(in the rows, 128 means zero)
Z: several groups of rows, each row roughly a mix of its group's hidden directions; some rows fit no group
Z (118 x 12)
[[ 54 105 165 135 120 158 162 131  87 110 127 132]
 [138 125 158 166 120 130 139  89 104 106 198  89]
 [ 50 170 151 125 118 112 146 128 113 175 124 125]
 [120 114 157 114 122 156 119  65  88 105 184 140]
 [107 170 132  68 149 182 161 131 116 141  95 125]
 [ 93 105 162  82 145 165 127 171 130 140  82 100]
 [113 115  94  87 158 167 180 141 108 150  98 164]
 [134 117 109 105 112  92  64 130 159 146  71 109]
 [172  87 169 121  96 144 127 148 121 139 132  61]
 [101 106 124  64 147 138 180 122 176 137 142 107]
 [ 97 122 160 141 126 138 140 189 100 138 160  68]
 [116 108 164  95 161 182 155 100 168 144 104 102]
 [ 60 110 154  92 102 119 180 126 140 160 136 131]
 [162  82 122 142 127 167 150  68 118 146 136  83]
 [140 112  93 151 123  83 171 176 182 147 130 134]
 [117 149 178 103 142  88 189 107 139 125 172 124]
 [184 119  88 148 131 172 128 164 153 110  86 147]
 [102 137  58 139 127 111  71 162 151 120 123 105]
 [135 152 194 178 148 122 151 111 150 125 170 102]
 [173 123 106 133  66 115 110 112 126 142  68 152]
 [ 94 156 164 157 102 141 131 191 124  99 109 167]
 [104 179 131 125 112  83 127  71 135 103 123 175]
 [108 171 106 161 135  93 164 141 146 182 164 105]
 [116 101 169 135 100 106 161 158 112 106 192  98]
 [167 134 128  74 145 149 157 123 166 169  84 107]
 [ 72 185 115 159  95 140  90 151 125 105 135 112]
 [100 133 112  99 122  94 110  58 106 122 147 178]
 [186 110 144 171 116  81  96 107 137 152 103 102]
 [ 97 156 174 109 112  62 149 142 145 144 125  89]
 [143 125 111 178  75 130 127 158  70 116 114  94]
 [136 118 160 154 149 185 145 194 152 121 148 108]
 [152 136  92 135 201 122 118  94 160 136 104 165]
 [135 131 111  91 121  86 103 119  94 190 114  81]
 [112 113  64 146 154 133 110 156 147  76  87 131]
 [168 118  87 169 101 134 123 171 137  82  99 156]
 [104 112 129 109 105  98 110 132  47  90 144 144]
 [105 155 174 170 103 100 103 113  75 117 161 115]
 [130 135 172 180 143  94 121 100  98  93 177 138]
 [109 174 144  84 140 156 175  82  98 150 120 142]
 [173 156 107 125  95 145  90 123  78 102 100  88]
 [ 96 104 105 135 126 170 131  47 142 110 145 112]
 [139 132 167  59 166 117 141 112 179 113 142 117]
 [ 97 154 175  95 132 111 184 102 151 137 171 117]
 [109 146 117 123 110 132  90 190 142  63 127 101]
 [ 67 143 132 171 125 142 178 176 113 148 139 121]
 [111 144 135 113 108  83 109 179 141 110 156 192]
 [172 103 125 138 142 175  85 106  71 100 121 140]
 [161 111  90 179 142  85  90 135 110 106 110 165]
 [121 166  91  98 158  90 130 106 172 177 103 140]
 [159  90  86 148 133 134 144 125 156  80  69 116]
 [136 150 116 106 159 107  95  94  75 130  79  88]
 [101 145  70 133 160 145  96 157 168 135 159 165]
 [168 112  86 132 153 113  85 159 157 122  71 140]
 [105 174 169 116 158 169 113  81 120 117 172 123]
 [144  82 118 103 175 153 153 114 160 161 171  98]
 [164 113  79 157 142 107 162 179 101 119 109 163]
 [153 119 164  89 150 111  97 106  62 122 136  91]
 [ 79 162 113 153 130 134  96 145 178 137 181 148]
 [ 69 152  77 110 143 146 129 119 171 172 130 114]
 [ 91 106  76  74 160 121 131 172 115 107 113 147]
 [189 161  99 135 126 134 103 118 153  77  90 150]
 [134  72 142  73  93 113 123  98 115 116 178 120]
 [168 151  74  94 148 105 125  84 169 139 102 120]
 [105 138 139 115 178 147 144 104 169 164 174 171]
 [ 56 167 135 110  88 112 133 145 128 159 105 100]
 [177  71  90 113  90  97 105 121 110 148 103 130]
 [108 150 152 151 138 148 123 221 126 130 122 108]
 [122 128 128 108 211 158 115  93 121  86 129 140]
 [161  94 200 132  93 106 163 124 126 144 159 133]
 [ 96 134 112 104 151 173 130 155 148 144 190 172]
 [168 137 166 158 158 121 186 137  81 108 154 131]
 [ 93 143 129 178  94 115 140 130  61  94 148 118]
 [125 125 125 105 144 125  93  75 165 143 154  61]
 [ 81 123 162  76 102 112 151 168 124 111 157  92]
 [179 116 160 151 158 107 159 170 174 121 139  98]
 [102 136 132 111 104 124 131  43 100 147 157 155]
 [130 147 112 153 114  81 138 163 118 141 201  97]
 [115 138  86 119 174 150 124 136 172 158 162 181]
 [ 83 155 114 113 161 110 112 141 119  79 127 192]
 [131 180 171 188 110 105 118 112 136 129 164 157]
 [152 111 121 200 122 178 153  85 106 123 124 127]
 [182  92 136 124 169 105 151 165 134  81 156 140]
 [141 119 137  88  90 178 153  93 135 144 147  71]
 [140 100 117 146  84  99  89 127  54 126 109 123]
 [176 152 137 140 137 136  75  97 160 125 188 130]
 [117 173 117 167 123  82  92 142  93 102 148 172]
 [147 169 112 154 164 173 172 145 152 158  89 134]
 [ 87 126 150 145 102  73 136 114 168 178 130  95]
 [139 105 155 127  54 154 182 159 116 129 135 129]
 [138 128 141  67 124 114 126  66 151  74 137 125]
 [ 69 166 180 131 134 126 148  89 113 101 145  98]
 [ 78 137 139 117 141  70 127 109 111 174  93  92]
 [178 120 123 137 174 125  75  94 146  82 144 117]
 [159 111 107 141 141  72 149 114 141 171  67 140]
 [160 128  75 110  83 126 134 145 135 104  63 141]
 [158 123  65 107 149 171 134 160 104 112 104 167]
 [ 59 144 142 149 129 154  97 119 141  93 180 137]
 [127 152 126 132 128 136 209 141 171 175 129 119]
 [139 167 152 180 114 103 121 132  89  91  80 151]
 [147 107 113  51 163 116 113  88 158 136 125 107]
 [113 124 158 121 152 127  72 178 148  74 128  98]
 [174  70 132  91 135 121 112 107 117 111 133  69]
 [120 144 206 109 106 119 116 162  84 102 149 126]
 [121 162 140 114  83 155 104 155  59 107 142 106]
 [165  75  92 104 122 132 124  76 111 161 110  97]
 [147 136  98 122 128 125 139 107 172 197  77 146]
 [180 128  75 110 150 126 112 157 171 161  94 138]
 [126 164 132 142  87  93 169  64 153 125 155 134]
 [155 104  94 128 122 163 138  87 117 147  58 102]
 [ 75 123 104  98 175 162 129 104 174 135 158 114]
 [121 157 109 111 119 149 154 106 177 194  89 119]
 [160 137 112 186 126  91 126 115 150 107  62 140]
 [ 92  88 134 115 114 139 161 110  78 120 148  67]
 [175 136 125 178 162 103  98 159 153 126  79 119]
 [ 71 166 121 167 111  99 141 159 117 140  84 155]
 [127 181 129 115 109 161 136 132 124 189 170 167]
 [130 185  89 158 123 102 145 114 156 107 123 187]
 [ 77 157 161  87 108 110 135 137 172 154 119  84]]
one row of each group, then the others: which group is each in?
[140 132 122 110  65 119 131 153 127 199 163 116]	(24)
[187 109  92 123 141 153 102  81 111 145  91 156]	(103)
[ 93 119 151 121  94 150 131 144 117  96  74 189]	(91)

[162  87  72  94 120 127 107 164 145 136  80 132]	(103)
[137 156 175 130 170  69 105 152 146  99 106 107]	(103)
[154 102 160 103 114 112  53 118  93 150 102 121]	(91)
[128  98  81 112 148 141  82 170 151 103 179 130]	(24)
[ 96 115 141 176 135  50 120 148 148 123 100 139]	(24)
[127 111  93 143 103 113 167 185 130 152  94 178]	(24)
[137 153 124 112 115  94  70 183 121 112  95 168]	(91)
[137  45 112 109 152 165 119 108  89 130 135 119]	(91)
[100 116 120 148  56  92 139 114  79 138 121 157]	(91)
[113 148 157  66 144 196 141  97 133 132 134 114]	(103)
[ 86 163 144  62 154 143 125 109  91  98 124 149]	(103)
